A state moves one step at a time under one of 6 hidden systems, and each row is a state written as 22 numbers. Each run below is a few steps of one system.
k586, path 1 (8 x 22):
[[ 50 -71   7  -2   4 -20  -3  26  21 -67 -37  22  39 -40  34 -47  20 -14
   -4   9  -9  68]
 [ 12 -43  27  17  88 -18  36 -43 -25  -9  -4   0 -24  44   8 -19 -25 -28
    2  -7  -6  93]
 [ 35 -17  77  24  17 -45  15 -43 -13 -43 -57 -31 -12  42  10   3  22 -12
  -29  71 -14 -23]
 [-66 -35  19  69  -2 -47 -20 -20 -17  25 -11 -53  -9 -33 -34 -25  20 -19
  -15  61 -11  35]
 [-61  -5  31  63  11 -23  -7  -2 -38  20  21 -49 -42  35 -13  66 -37  53
  -33  -3  23 -25]
 [-44  62   9   9   5 -10 -55   7   3 -21  11 -31 -16 -43 -55  24  40   9
  -41  -3 -15 -93]
 [-63  56 -59  -1 -40  38  -2  -7 -13  82  44 -14 -11  -1 -36  -2  -4  -1
   34 -10  13 -41]
 [ 15  21 -38 -17 -74  30 -18  67  22   2  13  17  16   3  30  44 -11  57
    1 -30  38 -63]]
k987, path 2, 8 rows:
[[-62  26 -13  24 -36  17  32 -60 -40  71  12 -25  -8 -12 -38 -39  13 -32
   37  38 -11 -18]
 [ 12 -45  40  36 -66 -24  -9  61  25  15 -25 -12  12   6  37  64 -28  69
   -6  13  14 -27]
 [-42  15 -16   1  64  -7 -60  28  32 -12  32  -6   2 -72 -59  -6  19  -8
  -20 -70 -28   5]
 [  7  59  33 -25 -11  32  59 -63 -42  23   8   7 -19  32  -6  34 -13  -2
   20 -11 -18 -83]
 [ 49  15 -20 -25 -52 -30 -58  56  73  17 -33 -11  18   7  18   9  26 -10
   -9  71  -1 -14]
 [-25 -10 -49 -20 -23  36  13  22 -15  30  49  39  16 -75  -3 -14 -28  -9
   26 -71  -9  54]
 [ 72   1  71 -33  55  -6  33 -16   6 -39 -20  25  -9  44  29  47 -23  14
   -4 -32 -23 -22]
 [ 16  26 -26 -28  17 -23 -30 -32  23   4 -18 -17   5 -17 -26 -62  52 -84
   -3  72 -27  33]]
k586, path 3:
[[ -1  56 -46 -42 -38  19  25 -42 -77  22  37   7 -36   5  14   9 -11 -51
  -20  50  12  21]
 [-11 -54  18  49 -49  19  19  26  23 -27 -41   5  46   1   8 -37  19  66
   38 -22  26 -62]
 [ -1  22 -66 -26  57 -21 -70  47  33   4  33  -3 -22   8  -6  10  -8 -23
  -37 -10  14  80]
 [  9  18  24 -15 -14  40  77 -65 -86 -53   6  28 -13  11  18  -5  -5  -4
    2 -16   8 -42]
 [ 13 -20 -16  20   6 -16 -42  29  96  18 -53 -20  39  29 -18 -56  49   1
   37  34   8 -14]
 [ -7  -7 -42 -10 -22  -9   4   5 -71   3  44   2 -36  -9  41  35 -47 -20
  -45  23  27  91]
 [ -4 -27  55  39  34  14  28 -17  -1 -76 -32   8  23   1 -12 -28  26  48
   12 -53   2 -71]
 [ -1  43 -52 -22  47 -28 -57  -3  41  45   2 -30 -19  38 -30 -18  26 -60
  -11  54  -2  41]]
k796, path 4 (8 x 22):
[[-14  50 -22  17 -19  -6 -21 -14  12  19 -18 -44 -18  82 -11  -5  31   9
   -7  71  38 -69]
 [-16 -51 -33  22 -85 -10  -5  32 -37 -22   6   1  12 -69  36 -12  -1  -4
  -24  39  17  63]
 [-15 -48  40  32  72  -6  19   5   1  10  14   5 -13  20  -2  36 -55  43
   10 -85  -3  41]
 [-18  80   5  -9  40  -7 -45 -17   8 -40   8 -26 -21   5 -45  13  47  -2
  -39  -5  -4 -93]
 [-32   0 -84   7 -80  44  13   7 -20  16   9  12  25  -6   6 -64  21   2
   38  18  47   5]
 [ 36 -39  11  -1 -17 -18 -14  60  19  17   4   7  -9  32  56  77 -62  45
  -15 -16  19  48]
 [ 10  24  23 -30  79  -1 -28 -10  -1 -77  16  20 -10 -58 -26  -5  24 -24
  -40 -58 -40  -6]
 [-13  39 -55  -1  21  44  17 -36  22  26  -5   1   9  73 -24 -70  28  -7
   57  -5  35 -33]]
k729, path 5, 8 rows:
[[ 51  56  -1 -83  19  14  -8   5  36  40  26  33  -4 -23  -9  41 -19 -39
   11 -36 -52 -13]
 [ -5  30 -66 -41 -46  22 -11 -10 -31 -22  23  22   6 -71  -2 -53  33 -63
  -13  28  -8  27]
 [ 75 -42 -16 -37 -41  21  19  37  44 -15 -34  50  53  -6  48 -36   2   1
   44  -5   6  24]
 [ 41 -32   1 -22  68 -42 -30   6  26 -17 -10   5  -5  -9   4 -17  -1 -54
  -21  13 -28 106]
 [ -3 -48  30  33  13  -2  55 -66 -32 -33 -39  -1  22   0  -7 -83  31 -30
   31  34 -10  22]
 [ 12 -51  48  44  -8 -46 -14  18  71  48 -54 -37  24  32  -2   4   8  11
   27  58 -16   0]
 [-66 -63  25  80  13 -43 -16   9 -40 -15   8 -41 -24 -25 -11  16 -18  28
  -40   7  14  48]
 [-30 -26  79  44  18  11  55 -35 -14  24  -7  -8   3  15 -23  25 -26  45
   35 -54 -20 -60]]
k546, path 6, 8 rows:
[[  46  -21   31  -29   78  -50  -30   13   31  -15   -3    5  -10  -11
     7   22  -14  -41  -32   -6  -40   83]
 [  36    2   67  -21   19    5   49  -61   -3  -22  -37   19   25  -31
   -20  -41   35  -43   32    1  -63  -41]
 [ -27  -25    9   46   -8  -26   -1  -18   36   88  -26  -41   13   29
   -28  -40   14  -21   46   62  -12   25]
 [ -15  -65   30   46  -28  -47   -8    6  -45  -46  -13  -22   -3  -64
    14   -6    7  -12  -46   49   -6   62]
 [ -38  -46   63   41  -17   13   51  -13  -26   24    9   13   15  -58
   -14   18  -30   36   37  -68  -34  -24]
 [ -45   35   35   33   -7  -27  -11  -20  -16   57    8  -55  -40   38
   -23   63  -15   19  -22   38   -1  -55]
 [ -24   19  -40   -8 -116   19    0   17  -58  -12   20    3   -3  -55
    24    9    7    2  -28   45   26  -17]
 [ -13   -4  -33  -19  -14   21   -2   49    1   56   55   27   -9  -23
    16   58  -65   25   11  -72    2   43]]
k546, path 7:
[[ 23 -33  61   0  -6  -3  75 -69 -24  26 -31  15  19 -18  -3 -35  -4 -46
   45  26 -53  20]
 [-19 -43  52  49 -18 -57 -20   9  44  67 -32 -45  12 -20 -22   8   3  -6
   13  58 -41  14]
 [-52 -27  42  37 -31 -22  24 -42 -76 -11  12 -21 -19 -81 -13  -3   2 -24
  -27  35 -29  29]
 [-24 -42  59  36 -63  -2  47   0 -22  72   4  -4   6 -25  12  53 -52  37
   29 -11 -20 -21]
 [-55  40  12  13 -32 -25 -36   8 -27  37  35 -41 -38 -40 -25  74 -13   4
  -48  26 -14 -38]
 [ -2  28 -25 -36 -90  34  46 -14 -73  27  42  25 -15 -35  32  35 -35 -10
   -3  12   6  -4]
 [ 22  27 -13 -44 -31  -5 -34  60  40  73  35   8  -5 -17  13  80 -47   6
   -2 -25 -22   7]
 [ 34  73  -6 -78  11  -1 -11 -27 -30  -4  34  18 -31 -39  -2  34   2 -63
  -39  12 -40   3]]
k274, path 8 (8 x 22):
[[-61  40  -6   1 -30  16 -13  13   4  81  46  -9  -8 -58 -46  38 -19   6
   15 -43 -25 -45]
 [ 14  41 -18 -56 -27  10 -25  46  36  73  40  21  -6 -34   1  68 -42  -2
    8 -36 -26  -5]
 [ 18  53   0 -58  35   4 -45  24  52  14  28  22   6 -56 -37  23  10 -25
    0 -56 -54 -30]
 [ 31  62  20 -59  24  24  23 -38  31  52   5  24   9   3 -28  14   1 -32
   47 -36 -54 -60]
 [ 63  44  16 -70 -13  -7   1 -23  33  47 -16  18   8 -15  -1   6  15 -69
   15  47 -60  -7]
 [ 29   7  15 -44  35  -2  24 -48   7  20  -3  23  14 -49 -23 -45  15 -84
   31   1 -68  53]
 [ 33 -32  80   0  42 -32  43 -41  14  47 -27  -1   8  -4  -8   7 -16 -42
   36  11 -66  39]
 [-22 -22  63  25 -14 -45   4 -38  -5  50 -18 -34   0 -55 -31   1  11 -46
   -1  61 -61  15]]
k796, path 9, 8 rows:
[[ -38  -54   29   84   47  -19  -13   13   32  -21  -36  -36   11   49
   -21  -31   13   59   14  -18   35  -20]
 [ -69   41  -40   25    4  -25  -56    1  -35   16   42  -47  -49  -15
   -31   27    7  -10  -56   32   18   10]
 [ -44  -38  -14   46  -39   38   36   11  -60  -57   10   12    5  -10
    18  -15  -10   67    2  -45   53  -23]
 [ -30    4  -27   20   29  -17  -73   77   67   30   19  -18   -2    4
   -20   37  -17   49   -9  -53   15   -6]
 [ -13   62  -56  -43    2   43   -1   -8  -63  -52   57   26  -34  -16
     7   10   -1   -6  -40  -39   28  -12]
 [  32  -16  -46   -2   -8   34  -11   54   60  -34  -22   30   41   44
    24  -40   12   50   37  -45   50  -20]
 [  34   37  -61  -54   33  -20  -58   38   24    8   29    5  -26   12
    16   28  -16  -37  -46   12   12   73]
 [  46  -13   -5  -16   38   29   38  -32  -34 -105  -19   37    5   30
    34  -48   18   -6   -7  -19   24   15]]
k987, path 10:
[[-13  43  -4 -28 -54 -27 -37   5   6  60  21 -20 -15 -69 -18  35   9 -51
  -20  57 -47  -5]
 [ 16 -24  24  -7 -66  30  30  30  25  17 -11  37  53 -58   9   3  -9  29
   53 -55 -30 -46]
 [ 37  21  29 -42  71 -27 -28  15  60  47   7   8  -8  -4 -17  53 -27 -24
    2 -34 -54  27]
 [ 25  30  28 -51 -42   3  31 -51 -38 -11  -2  24   6 -75  -4 -13  27 -64
   -1  32 -58 -23]
 [ 48 -42  27  -2 -31  -4  26  15  68  62 -46  15  45  17  17 -16 -10   2
   71  12 -24  12]
 [  1 -26  23  -9  18 -41 -19  16  -4  28  25   4 -12 -75  -6  36 -31 -40
  -25  -6 -53  92]
 [ 13 -25  82  11  11   5  55 -53 -19 -37 -35  17  27 -46 -15 -27  23 -10
   28 -23 -54 -44]
 [ -2  -9  34  16  15 -45 -11 -12  56  95 -29 -43   1  32 -26  11  -7 -27
   31  56 -38  18]]
k274, path 11:
[[  46    0   -2  -31  -58    6   24   16   44   97  -13   13   22   27
    27   28  -35  -10   53   27  -16    8]
 [   6   34  -13  -34   47  -34  -56   -2    6  -14   21   -6  -19  -62
   -29   -2   23  -70  -47   18  -43   48]
 [  -2  -26   58    5   23   29   71  -38  -10   23   -3   30   19  -25
   -16   -9  -21    8   61  -72  -46  -17]
 [  17   11   28    0  -20  -50  -30   10   56   75  -30  -46   -5   29
    -9   36    1  -22    0   76  -27  -12]
 [ -34   21  -14  -23  -17    9   12  -36  -64   -2   44   11  -15 -100
   -26  -16    8  -56  -19   -4  -37   32]
 [  22  -58   29    7    9    0   23   32   49   65   -8   24   31    3
    14   19  -48   22   57  -53  -27   43]
 [ -22   39   38    6   39  -55  -62   -3   18   15    3  -48  -31  -23
   -44   44   19  -21  -51   35  -37  -27]
 [ -36   12    3   -6  -66   47   54  -27  -50   40   32   28   11  -69
   -11   -6  -16   -6   42  -35  -25  -35]]
k729, path 12, 8 rows:
[[ 36  -2  29 -29  16   1  49 -27 -71 -22  23  24 -40  22  46  58 -55  -5
  -30 -14  -2  46]
 [ -2  48  23 -15  45   8 -18 -34  33 -30 -22  -3  12 -20 -55 -43  65 -25
    7  -8 -38 -82]
 [-20  -3 -78   7 -73   9  -6  23   6  73   8 -14   7  33  19 -24 -11  -5
   25  56  46  40]
 [ 53 -35  41  -7  -6 -20  -3  39 -14 -94 -14  21  -1 -15  51  49 -13  32
  -52 -14   4   0]
 [-33  12 -13   5 109  14  -7 -34  26  16  14   0  -4  20 -57 -47  10 -15
   34 -64 -11  15]
 [ 16  22   6  -7 -70  -2  42 -49 -45  40 -12 -15 -18  35  23   6  -4 -37
    4  98   3  -7]
 [  3 -23   4  25 -22 -23 -68  68  52 -61 -29 -10  27 -33  -3  -1  38  51
  -31  -2  15 -49]
 [-27 -25 -34  16  51  23  22   1 -23  36  37   8 -22  45   5  -2 -51  20
   23 -63  33  78]]

Name the system that made each run.
path 13 (2 x 22):
[[ 18 -27  26   5 -11 -45 -17 -13   0 -47 -38 -14  14 -59  -2 -42  51 -53
  -31  71 -33  30]
 [-31 -66  32  43   0  10  56 -31 -16  43  -8   9  25 -40 -16 -42 -18  -5
   58 -33 -32  47]]
 => k546
path 14:
[[ 15 -17 -44   9 -25  38  23   3 -46 -92 -11  22   5  40  45 -42  14  28
  -15   3  69   4]
 [ 65  14  13 -25  83 -11 -18   9  65 -12 -30   7  -3 101   9  11   0   5
    4 -14   6  -4]]
 => k729
path 15:
[[-37 -27  50  44  60 -23 -19   6  66  40 -14 -25  20 -13 -56  -5   8  18
   31 -51 -41 -21]
 [-29   6  27  40   2 -21  26 -68 -70 -32 -12 -40 -32  34  -7 -14  23 -16
  -34  73  13 -18]]
 => k546
path 16 (2 x 22):
[[ 50   1  12 -22 -66  14  38 -13  32  53 -46  10  33  46  24  -8   4 -11
   57  54  -6 -38]
 [ 14  22 -41 -32  28 -26 -34 -19 -12 -11   9  -8 -17 -25  -4 -31  25 -81
  -36  57 -14  79]]
 => k274
path 17, 2 rows:
[[-77  20 -67  17 -75  10 -37  26 -13  49  36 -22  -2 -58 -26 -13  12   1
   -3  17  17 -11]
 [  5   3 -42 -32  17  22  -7  45  -8  24  56  31 -18  -2  24  52 -63  23
   -6 -78  16  49]]
 => k274
path 18:
[[ -37    6  -27    1    5  -31  -39   30  -28   40   52  -20  -47  -21
     3   68  -46   -2  -52    3    5   64]
 [ -20   23   60    6    8   27   34  -33  -30  -40    1   10   -2  -28
   -23   24    7   34    1  -63  -20 -103]]
 => k586
path 19:
[[ 24  28 -36 -33   6  22 -39  22  45 -77 -20  26  35 -33 -11 -61  64  -7
   -3 -18   2 -51]
 [  8  31 -50 -32  10  35  37 -19  -7  84  36  19 -17  66  14  11 -45 -13
   42 -20  19  31]]
 => k987
path 20, 2 rows:
[[ -16   65   11  -14  -10   33   21  -46    5   22   -1   -1    8    2
   -49  -24   37   -8   37   -8  -22 -109]
 [  -5   29  -70  -18  -82   -3  -49   62   27   56   18  -12   -4    2
    19   34  -10    9  -12   44   31    7]]
 => k729
path 21 (2 x 22):
[[ 56  -2  21 -53 -25  13  68 -34 -48  21  13  37  -8   1  44  34 -48 -39
    9  12 -27  47]
 [ 20 -47  30   7  19 -43 -37  28  72  -9 -44  -6  40 -53 -19 -40  37 -30
    6  19 -48  38]]
 => k274
path 22, 2 rows:
[[ 27 -33 -22 -27  -1  -4  -7  47  56  74   9  29  26 -14  15   8 -40 -15
   42 -29 -25  84]
 [ 60  41  50 -57  51  -2  29 -45 -25 -35  -2  21 -29  27  14  46 -14 -26
  -29  -5 -31 -22]]
 => k796
path 23, 2 rows:
[[  7 -10  49  -5 -75  25  71 -31 -20  41 -10  24  28 -42   8   2  -6  -4
   56  -1 -46 -42]
 [ 18 -40  10   0  -1 -31 -39  71  84  62  -9   3  26 -17   4  36 -23  18
   23 -16 -25  38]]
 => k586
path 24:
[[ 73 -25  31 -43   6 -26  19 -17 -22 -38 -17  25  -4 -20  42   9  -9 -54
  -30  43 -34  72]
 [ 17 -61  19  18  14  -3  40 -36   4 -14 -37  14  38 -17  -2 -87  25 -37
   47  12 -22  59]]
 => k987
path 25:
[[  4   1  35  30  22   7  -7  19  62 -11 -32 -10  17  58 -17   8  17  63
   23 -36  14 -94]
 [-61  38 -68  29  14  12 -29 -18 -26 -28  12 -33 -23  34 -26 -50  44  -3
  -23  31  57 -18]]
 => k546
path 26:
[[-31  24   8  13  51  10  33 -36 -69   2  44 -10 -58  55  -4  53 -47  23
  -24 -40  24   1]
 [ 14  26  -6   5 -15 -15 -41   5   9 -77 -38 -22   2  20   2 -25  61   8
  -43  67  29 -67]]
 => k987
path 27 (2 x 22):
[[-51  67 -12  -2 -39  13  10 -40 -75  21  39 -24 -46  -3 -15  34  -4 -10
  -35  36   7 -50]
 [ 29 -28 -54 -32 -75  28   4  60  19  16  10  47  41 -46  40  -2 -20  12
   31 -28  10  41]]
 => k274
path 28 (2 x 22):
[[-50 -11 -94   9  -6  34 -17  36   7  24  38  17   9 -13  -5 -47 -13  11
   27 -48  40  56]
 [ 52 -11  27 -16  65 -17  -7  15   0 -63  -4  15 -28  55  38  55 -34  29
  -43 -31  18  19]]
 => k546
path 29 (2 x 22):
[[ 44   0 -16 -32 -28   8  12   2 -64 -96   6  26 -19  -4  56  16  -1  -2
  -56  24  33  22]
 [  8   6 -13 -21   7  37  -1  38  63  36   6  38  36 -15 -16  -4  -9  30
   62 -92 -16 -37]]
 => k546
path 30 (2 x 22):
[[-36 -38 -64  46   6   9 -17  17  33   6 -18 -14  28  23 -10 -89  27   7
   39   4  44  42]
 [ 52 -44  55   6   5 -27  36  -6 -20  -5 -29  -2 -21  62  56  51 -47  14
  -15  39   7  43]]
 => k729
path 31:
[[ 46  33 -55 -50 -35  -9 -71  66  45 -28  -2  10   5 -11  24  20  22  -3
  -40  32  17  -7]
 [  4  21 -64 -47   3  60  29   2 -17  -1  39  56  17 -22   7 -38 -14 -11
   41 -76  11  26]]
 => k987
path 32:
[[-61 -59  56  76 -24 -34  18 -25 -37   6 -16 -38  -1 -53 -25 -13   4   4
   -5  30 -26  11]
 [-49   4  37  51  50 -44 -36  10  17  37  12 -54 -32  34 -30  61 -28  34
  -29  -9  -1 -15]]
 => k586
path 33 (2 x 22):
[[ 46 -51  48  27  43 -45  -1  -4   5 -58 -47 -19 -10  59  30   9   4  10
  -37  50  11  29]
 [-48 -23   5  44  63 -37 -27 -32 -11 -25  -6 -40 -11 -25 -44 -61  38 -37
  -26  25 -14  47]]
 => k796
path 34 (2 x 22):
[[ 44 -49  -9   0  -5 -36   0  21   8  25 -17  -4  -5  57  55  22 -36 -14
   -7  57  18  95]
 [-25 -59   3  26  12  -5  10  -9 -48 -78   3  10  10 -73   0 -56  18 -12
  -22 -15  -4  66]]
 => k987
